In the rows, 128 means zero.
The rows of T fall into several groups, which share some directions, and each row is roughly a mix of its group's hidden directions.
T (91 x 10):
[[103 102 114 149  94 184 121 131 160  95]
 [170 156 113  77 133 133 126 125  79 150]
 [ 79 135 105 108 157  89  96 156 146 150]
 [114 164  76  95 148  97  97 133 139 150]
 [117  89 132 145 115 203 137 142 118 143]
 [148 154 135 144  84 119 134 189 113  96]
 [147 143 139 144  89 113 129 199 115 109]
 [163 136 171 166 117 137 152  83 138 157]
 [154 113 159 135 107 155 179 103 101  92]
 [ 82  85 155 110 113 108 110 170 108 115]
 [ 81 168 128  99 101 149 147 111 141  87]
 [126 176 144  78 137 136  98 106 110 166]
 [ 88  72 158 113 105 118 127 169 125 118]
 [160 159 141  81 150  89 133 125  94 156]
 [ 99  82 149 147 127 156 119 106 163  83]
 [124 101  83  91 117 140 100 152 175 110]
 [ 92 107 134 159 131 132  77 148 177 140]
 [156 132 153  92 147  86 138 131  78 159]
 [157 109 145 130 127 141 194 117  87 106]
 [157 158 132 104 163  66 131 118 108 149]
 [148 176 114 138 147 154  99  76 132 154]
 [174 177 119 157 138 150 132  88 152 141]
 [189 131 115 101 148 100 150  97  95 125]
 [ 89 112  98 106 126 102 139 157  95  79]
 [122 105  90  88 109 122  95 143 173  96]
 [101 107 100 114 176 134 125  70 138 146]
 [107 122 107 110 163 148  96  77 133 171]
 [175 120 156 121 110 158 162  99  91 104]
 [123  99 110 173 104 134 142 124 160  71]
 [ 99 128  72 124 152  94 123 162 102  99]
 [182 184  99 142 129 142 142 105 126 146]
 [104 113 102  97 165 148 119  68 139 147]
 [158 174  83 144 126 146 128  96 107 163]
 [ 83 171 143 136  84 142 147 121 156  99]
 [161 153 142  73 112 132 116 100  82 121]
 [ 88 122 124 135 141 103  69 148 166 149]
 [157 141 125  77 145 116 106 141  79 163]
 [104 117 105 109 170 142 126  60 138 135]
 [178 134 133 101 149 122 145  92  78 148]
 [114 124 109 136 122  98 133 195 121  81]
 [ 93 106 114 148 100 179 117 149 168 108]
 [ 97 145  94  88 120 128 111 150  98  76]
 [ 80 152 144 127  95 152 156 114 150  83]
 [123 157 155  76 128 136  97 101  95 162]
 [159 147 162 147 103 110 119 195 132 126]
 [ 91  78 154  91 105 120 120 167 113 128]
 [110 131 105 112 127  94 134 181  99  79]
 [ 94 167 144 157  82 123 148 117 162 101]
 [ 94 127 104 176 137 161 104 110 176 125]
 [159  80 126 142 162 129  86 147 123 167]
 [126 125 129  97 122  89 143 189 101  94]
 [122 151 172 182 130 132 160 108  91 137]
 [ 93  95 156 177 116 136 124 126 173 104]
 [104 172 133 152  80 128 118 106 173 107]
 [146 147 114  64 143 121 145 118  77 124]
 [ 82 132 112 153 111 158 100 129 182 108]
 [103  90 160  95 105 107 120 177 101 133]
 [146 115 115 172 106 135 165 115 140  69]
 [107 122 139  88 150 135  83 131 112 186]
 [141 130 113 169 103 130 160 112 150  65]
 [109 102 107  82 115 107  85 158 164 117]
 [168  99 136 116 135 158 171 103  89 100]
 [104 189 114 152  88 131 129 135 168 134]
 [123 163 138 159  83  96 118  94 164 107]
 [ 96 131  85 110 159 135  84 155 157 154]
 [171 133 173 164 109 134 164 100 147 144]
 [180 180 118 151 135 137 142  89 130 149]
 [112 147 155  96 149 121 113 156 103 190]
 [129 139 114  90 131  97 137 184 110  82]
 [ 65 127 130 119 149  97 110 172 143 150]
 [ 87 106 106 137 120  91 126 171  87 105]
 [ 90  92 110 154 105 161 102 130 169 102]
 [130 116 110 182 109 147 149 107 154  76]
 [152 156 135 114 156  57 131 111 108 137]
 [175 180 110 149 142 141 132  87 134 152]
 [103 103 147 178 111 130 149 109 169  90]
 [175 183 110 125 136 153 136  84 136 135]
 [ 99 111 147 183 108 132 122 120 180 105]
 [170 160 166 147  80 104 131 107 106 133]
 [149 165  92 177 147 142 139  88 148 117]
 [126 107  84  95 125 106  90 129 175 101]
 [158 101 120 153 160 114 155 168 102 170]
 [139 118 104 171 107 154 149 103 153  75]
 [123 115  97  76 116 105  95 156 168 108]
 [ 87 128  99 123 142  93 120 148  90  79]
 [108 173 150  96 143 139  95 116 114 179]
 [113 142 110  89 136 108 102 183 116  86]
 [134 143 174 167 115 138 167 107  81 125]
 [164 165  98 147 149 151 146  81 159 126]
 [107 121 102  99 178 142 107  76 142 146]
 [148 125 103 114 163 113  98 164 109 184]]

Here is one row of each group, with its name. Which group are the others in?
[ 89 141 127 147 125 106  78 156 170 156] -> <105>
[174  97  93 150 124 131 167 120 136  85] -> <18>
[ 92 117 106  95 171 139  98  81 132 138] -> <121>

[136 142 102  84 158 131 138 164  87 166] -> <105>
[100 197 125 127  83 140 142 131 147 120] -> <105>
[158 122 154 161 112 144 191 144  98 132] -> <105>
[ 74 127 128 163 107 161 100 127 168 112] -> <18>
[156 138 157 115 113 168 145  67 145 145] -> <121>
[ 62 116 113 111 139 144 123 121 166  89] -> <105>
[ 78  85 130 114  96 122 122 167 101 109] -> <121>
[ 92  79 161 106 101 132 146 144 135  87] -> <121>
[179 158 133 115 151 123 157  94  86 144] -> <18>
